A single turn carries every row of the set below to another of its rows. Some are shown first; where does it send the rows asked next?
lis: 9 0 1 -10 -2 -6 -1 -8 7 12 7 7 -19 12 -1 -20 -12 -23 -6 8 28 -3 -2 1 9
 -9 19 -11 21 -5 15 3 4 14 -13 -14 0 -6 4 10 -9 -15 17 9 -1 -8 -23 17 -8
 -16 -6 -3 -6
timus: -3 3 -13 11 -23 21 6 7 -21 7 -11 12 -12 17 -11 -8 -3 -4 -12 -4 -9 3 -4
 -6 -4 -9 8 -5 2 -14 0 -5 2 -7 -24 -6 20 -17 0 25 9 16 3 -11 -13 -2 -4 4
 -6 -21 -3 -10 15
votik: 10 -7 -21 -16 -18 -5 -29 1 1 15 -2 11 0 17 -3 3 -16 -8 9 -2 13 -8 -20 7
 -4 7 10 -24 -5 8 -1 7 7 -1 -17 10 12 -6 18 12 16 10 0 -20 -3 -20 -3 1
 11 -16 5 16 8
nepi: -6 2 -10 2 -8 3 1 3 -12 -10 1 0 -8 8 -16 -14 -2 4 20 -10 -6 18 7 -2 8
 -15 23 -3 -6 -9 -17 -9 4 -11 7 -15 -14 -14 -2 6 11 1 16 -8 -5 -34 -9 -7
 14 6 10 -3 5
zeg: 14 -2 1 -8 3 7 4 -8 -3 -8 -3 14 -3 -5 -5 -11 12 15 14 16 -5 -11 5 9 15 0
 19 -15 -6 -1 -11 5 3 -5 -25 -4 1 -21 -1 -2 6 -5 -12 14 -8 -6 -12 22 13
 4 1 -4 13
foz: 1 2 0 -19 -13 -2 -1 2 -8 14 4 8 -10 28 -25 -18 -4 -8 8 -21 40 12 -9 -2 5
 11 14 -29 0 -11 6 -13 12 5 -9 -7 -6 -10 12 1 0 0 2 4 -12 -15 -26 21 10
 -8 9 8 12
musal: 8 -2 -20 2 -10 6 -24 5 -7 4 -4 14 3 10 -2 5 3 -9 -9 4 16 6 -11 14 -20 8
 20 -4 2 6 8 -1 -2 -14 -19 6 12 0 8 11 15 11 6 -20 -15 -3 -7 -3 20 -28 6
 17 26
tiru: 12 15 -11 -7 -14 11 -3 -8 17 9 12 9 6 14 0 -15 -16 -6 -11 -13 7 8 4 -2 1
 -3 6 14 4 7 -2 -28 -3 -13 2 -2 1 -2 13 -5 -7 0 11 -10 -11 10 -21 -2 -5
 -1 8 -2 -7
Tidev: 16 -2 -13 -11 -14 -9 -8 1 5 14 9 20 -16 15 5 6 -7 -10 3 -8 5 29 -17 12 1
 -12 18 -14 -3 -8 -7 -36 -18 -11 -4 -27 5 7 13 -4 -3 5 4 2 4 1 -4 6 1 -6
 6 -12 9
fune: 10 11 -16 2 -5 14 3 -2 -3 -6 -2 13 -10 -6 -10 -14 6 1 5 -11 23 4 15 8 -5
 0 -6 -5 15 1 -17 -15 19 2 -11 12 3 -14 2 -3 -8 10 -9 0 -23 -5 -16 8 9
 16 11 -7 -3
guvu: -2 2 -8 -13 -12 -1 -13 1 1 -13 2 4 13 2 -5 -18 5 12 -19 -5 18 16 -5 -7
 -14 -2 11 -2 6 7 -6 -6 -23 -12 5 -2 -18 -8 -2 -1 11 -19 25 -5 -16 7 -2
 9 -2 -12 2 -7 22
borav: -2 9 -8 -3 -3 8 -21 5 -11 18 -3 11 -11 -10 -3 -9 10 -9 -24 19 3 11 -7 2
 -7 -22 17 -15 6 -24 -8 -6 -4 6 -13 -10 8 -3 23 -8 -9 -5 -5 -5 8 -1 -5
 11 -10 16 8 5 2
biga: -11 16 -19 4 -3 14 -13 4 -8 2 -6 -7 2 -5 -7 -18 7 -5 3 12 -20 19 -7 -13
 0 -7 24 -20 -3 -27 -16 -12 -9 -5 -2 2 7 -10 7 4 10 -1 6 -6 -4 -14 -12 3
 -2 7 -2 -4 -6
ruvo: -1 2 -10 -8 -8 2 0 -13 -11 -11 -3 7 -9 20 -9 -7 -10 1 16 5 34 18 17 2 9
 -19 20 1 2 -2 -2 -13 10 -3 6 -19 -20 -11 7 -19 3 -3 9 -20 -13 -16 -13 7
 -4 -2 10 6 26
boli: 11 6 -4 -8 -14 -4 -14 -9 2 8 3 19 -11 12 -7 -10 2 -6 -8 19 27 -3 1 -6 3
 -26 14 1 8 -16 9 -5 4 4 3 -24 -3 -4 27 -27 0 -10 -9 -16 -5 -3 -4 19 2 6
 2 2 17
Kugu: 3 -6 -8 -7 -7 -2 0 -2 -16 8 6 10 -7 5 13 13 -9 -7 2 21 -1 15 -21 3 11
 -13 14 -19 -9 -9 -8 -9 -7 4 -12 -16 -3 -13 7 12 21 2 -5 16 -20 -3 -22
 24 -11 1 5 -4 25
fuv: 6 3 -2 2 10 -6 4 11 -4 6 -6 18 -11 3 0 -7 15 -15 -13 12 9 11 -5 3 3 -4
 11 -8 16 -29 9 -14 17 -7 -30 -12 23 -2 -4 0 -4 0 22 -1 -1 6 -1 8 1 -19
 -1 -12 7
lidap: -3 2 -7 -28 -3 -14 -19 -10 5 26 5 3 13 14 -8 4 -10 -8 4 -1 17 -2 -12 9 8
 3 6 -37 7 11 -13 4 22 4 -20 2 12 -6 1 5 5 2 18 -6 -1 -26 -5 9 0 -4 3 2
 5
sav: -7 -7 2 -8 -5 0 -17 -4 -7 4 -2 -1 -6 5 6 -4 3 13 -19 -13 11 20 0 -4 -13
 -21 -10 -24 15 -1 -21 -6 4 0 -5 -5 -12 -17 -1 -4 -4 2 12 -5 -23 -14 -9
 -1 14 9 -18 -18 3
tobu: 30 5 -11 -8 -16 3 -16 17 4 -17 -9 18 -3 -1 9 -10 -15 0 -5 1 28 18 -15 5
 -16 -2 28 -17 8 -4 3 2 -11 -5 -1 -18 -9 -7 16 5 8 3 2 -8 -3 -14 8 0 18
 0 6 -13 24
guzun: -5 -1 -15 -4 0 3 -9 13 0 -6 -5 3 8 5 20 1 -21 7 -2 5 24 6 -21 2 2 -7 11
 -18 1 0 1 3 15 4 -25 -12 -5 -5 26 8 23 -8 -3 -11 -3 0 1 -2 -11 18 1 8
 11
dak: 0 3 -8 9 -2 -3 -11 -8 -1 16 6 6 2 5 -1 4 17 -8 -17 4 19 4 3 14 -19 -10
 17 1 23 9 1 3 -5 -11 -17 -7 5 3 -13 17 8 -1 14 -7 -22 -5 -1 -2 23 -26 0
 -7 18
rodu: -8 10 -5 -16 -4 -9 -2 -17 5 28 8 3 11 13 -7 3 7 -9 -10 6 20 -2 5 3 -4 -1
 15 -31 25 5 -7 3 9 -6 -15 -9 7 1 -18 6 4 -1 20 -4 -23 -16 -6 8 11 -11
 -11 -18 6
gisu: 10 -1 3 1 -5 21 -16 -4 -11 10 -1 -9 2 22 -19 -14 -7 9 16 -21 4 15 -10 6
 12 -4 5 -2 -10 -4 2 -12 1 -4 -20 4 4 -21 10 11 0 3 -1 -6 5 -20 -3 13 10
 -28 5 3 18
lafed: -4 -3 -16 -10 2 -1 -17 -11 5 -2 -7 17 14 5 -11 -12 -5 3 -9 -9 4 2 -5 0
 13 -6 13 -33 -3 4 -7 4 4 -3 -22 -17 13 -21 12 -17 8 -6 3 -6 -1 -7 -3 -6
 2 19 -27 -17 8

fuv -> foz
guzun -> guvu
And these:
tiru -> zeg
dak -> lidap
borav -> ruvo

